(in the rows, 100 means zero)
Z: rows in several groups, each row roughly a mix of its group's directions:
Z (97 x 10):
[[105, 74, 120, 106, 116, 73, 87, 112, 143, 101],
[96, 101, 84, 57, 86, 93, 83, 84, 74, 76],
[101, 95, 101, 71, 130, 91, 70, 136, 107, 113],
[89, 98, 113, 152, 93, 83, 87, 119, 97, 119],
[84, 102, 87, 92, 130, 82, 137, 99, 129, 118],
[116, 152, 89, 123, 107, 82, 112, 107, 101, 93],
[106, 104, 69, 87, 68, 112, 142, 100, 87, 100],
[123, 117, 95, 118, 66, 102, 109, 60, 110, 90],
[63, 122, 91, 107, 136, 104, 115, 87, 118, 84],
[92, 100, 72, 113, 105, 95, 112, 100, 116, 153],
[137, 76, 118, 103, 112, 100, 100, 108, 130, 71],
[95, 91, 51, 93, 107, 100, 106, 134, 81, 100],
[94, 97, 108, 101, 45, 88, 77, 81, 98, 106],
[95, 79, 95, 67, 89, 100, 73, 80, 67, 118],
[123, 122, 83, 93, 65, 67, 91, 87, 87, 113],
[141, 76, 89, 91, 110, 98, 94, 113, 62, 106],
[84, 110, 140, 113, 77, 126, 128, 98, 90, 93],
[85, 120, 79, 88, 116, 92, 111, 63, 116, 69],
[132, 75, 88, 122, 110, 108, 98, 126, 67, 107],
[109, 80, 91, 95, 102, 129, 142, 99, 120, 74],
[115, 96, 124, 107, 85, 142, 85, 91, 76, 77],
[92, 113, 124, 111, 97, 62, 138, 82, 108, 97],
[132, 127, 119, 137, 121, 91, 105, 108, 110, 95],
[96, 89, 77, 76, 141, 97, 125, 85, 117, 88],
[142, 110, 77, 78, 127, 79, 89, 99, 111, 101],
[106, 99, 132, 98, 99, 116, 126, 76, 91, 60],
[112, 80, 69, 88, 68, 84, 93, 82, 86, 74],
[85, 76, 97, 122, 74, 123, 89, 106, 137, 115],
[107, 55, 118, 100, 111, 90, 97, 110, 139, 104],
[102, 58, 75, 70, 111, 116, 108, 109, 118, 87],
[120, 101, 73, 93, 123, 130, 127, 100, 126, 115],
[61, 132, 85, 108, 96, 121, 117, 79, 88, 91],
[94, 78, 70, 94, 105, 89, 97, 121, 123, 141],
[114, 104, 114, 118, 94, 126, 119, 66, 85, 132],
[82, 130, 99, 119, 77, 75, 105, 137, 98, 105],
[88, 77, 99, 118, 93, 91, 126, 111, 130, 137],
[105, 116, 84, 67, 76, 109, 125, 130, 84, 86],
[62, 110, 103, 95, 105, 120, 139, 84, 101, 120],
[106, 85, 100, 100, 92, 134, 58, 130, 94, 96],
[95, 138, 104, 120, 121, 59, 98, 109, 92, 93],
[114, 111, 151, 102, 89, 87, 96, 88, 75, 86],
[96, 114, 89, 111, 78, 83, 75, 122, 141, 88],
[100, 110, 120, 127, 128, 128, 83, 66, 98, 94],
[110, 84, 143, 85, 95, 93, 107, 99, 94, 60],
[113, 110, 120, 127, 58, 85, 91, 123, 115, 98],
[146, 91, 129, 115, 104, 105, 89, 102, 79, 82],
[115, 103, 111, 97, 77, 82, 77, 92, 140, 129],
[75, 104, 119, 97, 69, 93, 83, 82, 139, 110],
[67, 83, 103, 115, 125, 127, 116, 96, 104, 131],
[92, 65, 124, 86, 93, 117, 72, 125, 80, 105],
[105, 71, 102, 92, 79, 145, 108, 93, 124, 111],
[99, 95, 130, 113, 83, 91, 70, 142, 96, 107],
[74, 135, 112, 117, 120, 87, 108, 80, 130, 96],
[80, 87, 74, 90, 90, 80, 69, 96, 133, 120],
[119, 103, 114, 124, 65, 135, 100, 78, 87, 93],
[106, 65, 70, 75, 92, 68, 98, 106, 111, 114],
[73, 79, 98, 101, 80, 144, 125, 101, 103, 110],
[107, 83, 56, 63, 114, 97, 101, 90, 101, 84],
[73, 75, 84, 93, 105, 95, 130, 81, 134, 111],
[80, 113, 107, 51, 83, 83, 99, 83, 88, 85],
[68, 129, 79, 119, 113, 67, 99, 118, 105, 103],
[91, 111, 52, 74, 122, 84, 101, 105, 115, 106],
[112, 89, 94, 89, 49, 113, 111, 81, 100, 77],
[98, 107, 59, 62, 121, 81, 105, 99, 96, 113],
[103, 122, 99, 65, 109, 64, 84, 85, 92, 76],
[106, 71, 50, 97, 76, 104, 91, 95, 102, 114],
[85, 114, 105, 100, 90, 86, 62, 55, 94, 103],
[98, 74, 88, 107, 69, 74, 134, 82, 112, 90],
[91, 105, 73, 130, 85, 146, 104, 91, 101, 94],
[124, 84, 97, 92, 123, 75, 94, 66, 132, 95],
[95, 92, 100, 94, 121, 101, 77, 139, 117, 137],
[129, 110, 121, 134, 102, 109, 106, 107, 127, 72],
[102, 78, 81, 75, 108, 92, 95, 61, 90, 131],
[82, 138, 109, 114, 112, 84, 113, 87, 135, 115],
[121, 103, 105, 89, 97, 133, 62, 96, 69, 91],
[124, 96, 109, 86, 75, 84, 65, 92, 67, 91],
[97, 104, 99, 64, 95, 97, 74, 93, 82, 58],
[97, 80, 89, 80, 94, 52, 89, 124, 114, 95],
[74, 134, 104, 123, 122, 82, 98, 130, 107, 109],
[84, 89, 99, 81, 103, 141, 133, 76, 108, 110],
[107, 86, 110, 106, 64, 93, 112, 80, 89, 57],
[98, 143, 104, 86, 137, 80, 87, 102, 90, 112],
[121, 101, 114, 128, 117, 113, 98, 59, 123, 90],
[140, 90, 100, 103, 105, 76, 78, 99, 106, 138],
[111, 94, 127, 108, 99, 142, 77, 95, 75, 79],
[118, 88, 72, 102, 105, 89, 105, 129, 70, 133],
[99, 122, 92, 88, 69, 103, 96, 129, 59, 97],
[143, 91, 90, 110, 135, 115, 92, 93, 115, 82],
[99, 65, 108, 83, 96, 61, 123, 108, 122, 104],
[104, 120, 96, 130, 118, 69, 103, 127, 71, 106],
[129, 111, 102, 139, 85, 92, 121, 91, 127, 115],
[83, 147, 81, 119, 103, 104, 117, 74, 92, 100],
[89, 80, 61, 98, 102, 85, 124, 102, 128, 124],
[64, 96, 87, 95, 120, 126, 131, 92, 78, 86],
[100, 120, 122, 93, 127, 114, 63, 131, 93, 107],
[96, 123, 82, 130, 140, 83, 101, 112, 99, 81],
[120, 109, 135, 84, 105, 76, 112, 69, 77, 107]]

one row of each group, then the others: which group is each in?
[115, 84, 125, 92, 68, 71, 84, 100, 83, 74]  D
[74, 104, 96, 116, 124, 97, 124, 135, 111, 129]  X
[121, 63, 114, 99, 72, 117, 95, 109, 71, 117]  H

[108, 135, 129, 121, 126, 100, 115, 84, 113, 81]  H
[87, 128, 110, 113, 91, 79, 105, 97, 96, 51]  D
[105, 114, 103, 70, 127, 114, 79, 105, 86, 61]  D
[103, 112, 122, 80, 120, 59, 128, 82, 99, 99]  D
[82, 73, 49, 96, 109, 112, 96, 118, 98, 100]  H
[103, 124, 80, 88, 100, 69, 59, 109, 81, 102]  D
[83, 130, 69, 93, 103, 116, 133, 101, 74, 101]  X
[133, 111, 111, 107, 64, 75, 74, 109, 90, 107]  X
[112, 94, 112, 103, 139, 97, 95, 91, 133, 65]  X
